Some points, one per row:
[-0.19  0.92 -1.03 -0.08 -0.4   1.07  1.23  2.14]
[-0.01  0.33  0.28 -0.83  1.91 -0.56  0.4   0.7 ]
[-0.81 -0.91  2.34  0.4   1.06  1.74  1.04 -0.67]
[-0.91 -0.59  1.59  0.52  1.64 -0.09  2.01  0.18]
[-0.78  0.18 -0.13 -0.37  1.11 -1.29 -0.49 -0.03]
[-0.84  0.42  0.03 -0.16  1.88 -2.06  0.05 -0.97]
[ 0.17  0.59  0.93 -0.91  0.1  -1.01  1.35 -1.28]
[-0.17 -1.58  1.08  0.94  0.14 -0.08 -0.67  1.23]
[-1.39  0.47  0.57  1.32  0.56 -1.2  -0.65  0.08]
[-0.3  -1.42  0.99  1.04  1.04 -0.95 -0.35  1.01]
[-2.12  0.99 -0.78  1.77 -0.5   0.54  1.05  0.72]
[ 0.06 -1.7   0.64  0.49 -0.3  -0.71 -1.58  0.13]
[ 0.47  0.86  0.36 -1.02 -0.54  1.63  0.58 -1.76]
[-0.23 -0.36  1.15 -0.1   1.11 -0.56  1.14 -0.69]
Then 12 other points, each followed by its number:
[ 1.11  1.14  0.75 -1.93 -0.43  0.73  1.45 -0.61] 0
[ 0.47  0.14  1.09 -1.36  0.89  0.12  1.63 -1.27] 1
[ 0.11  1.4  -1.46 -0.66 -1.36 -0.71  1.14  1.87] 2
[-0.27 -1.22  1.26  1.28  0.3  -1.13 -1.02  1.47] 3
[-0.88 -0.64  0.95  1.12  0.72  1.09 -1.08  0.91] 4
[ 0.24  0.77 -0.22 -1.3   1.42 -0.02  1.33  0.03] 5
[-0.16  0.07 -0.08 -0.6   0.89 -0.84  0.38 -0.79] 6
[ 0.33  0.73 -0.01 -1.    0.93 -0.51  0.2  -0.66] 7
[ 0.53  0.07  0.48 -1.02 -0.86 -0.47  0.21 -1.82] 8
[ 0.41  0.6   0.18 -1.67  1.03 -0.76  1.27 -0.48] 9
[-1.21 -0.99  1.81  0.96  1.03  1.71  1.47 -0.29] 10
[ 0.   -0.09 -1.23  0.5  -1.12  0.44 -0.21  1.24] 11
Which two of these numbered points are nearest to each point below, ignoring the 3 directions in which the first points spread most? Their numbers follow each, nearest first.
[-0.25  0.29  0.42  0.17  1.79 -1.37  0.99  0.82] > 5 1
[ 0.13  1.2  -0.35 -0.06 -0.24  1.05 -0.11  1.59] > 7 0
[-1.01  2.02  0.07 -0.25  1.22  0.92  0.43 -0.68] > 4 10
[ 0.81  1.47 -1.64 -1.28 -0.75  0.68  0.8  -0.11] > 11 7
[-2.42 -0.56  0.28  1.55  0.34  0.45  0.33  0.83] > 10 4
[ 1.37 -0.24  1.   -1.86  0.97  0.52  1.41 -0.31] > 9 5
[ 0.63 -2.62  1.02 -0.68 -0.11  0.55 -1.3  -0.24] > 11 8
[ 0.22 -0.6   0.36 -0.54  0.91 -1.26  0.48 -0.41] > 1 6
[ 0.54  0.19  1.25 -1.51  1.31  0.22  1.88 -0.77] > 9 5
[-0.07 -1.57  1.54  1.38  0.21 -0.8  -0.82  1.38] > 3 1
[ 0.36  1.46 -1.12 -0.29 -0.23  1.44 -0.76 -0.22] > 7 4
[-0.01  0.41  0.58 -0.92 -1.3   0.72  0.81 -2.17] > 8 11
[-2.02 -0.94  0.37  1.79  0.44 -0.4   0.27  1.02] > 10 6
[ 0.43 -0.12 -0.68  0.33 -1.75 -0.63  0.95  2.36] > 2 0
[ 0.62  1.87 -0.13 -1.1   0.03 -0.95  1.34 -0.31] > 3 0
[-0.76 -0.65  0.14  0.42  0.81 -0.82  1.94  3.24] > 5 9
[ 0.7  -0.04  0.59 -1.05 -0.62 -1.88  0.36 -1.73] > 8 11
[-1.98 -0.48  0.84  1.01  0.8   0.98  1.28  1.8 ] > 10 5
[ 0.23 -1.28 -0.2   0.32 -0.89 -1.5   0.01  1.98] > 2 0
[-1.46 -0.23  0.87  0.95  1.22  1.08 -0.69  0.45] > 4 10
[-0.33  1.63  0.7   0.37  0.64  0.75  1.59  1.52] > 3 5
[-1.07 -0.9   0.94  1.66  0.18  0.3  -2.24  0.25] > 4 7
[-0.47  1.05  1.63  0.46  0.12  2.02  1.73 -0.68] > 3 10
[ 1.28 -1.05  0.46  0.25 -1.13 -0.17  1.16  0.61] > 2 11
[ 0.4  -0.03  0.46  0.47 -0.33 -0.34 -0.83  0.98] > 0 7
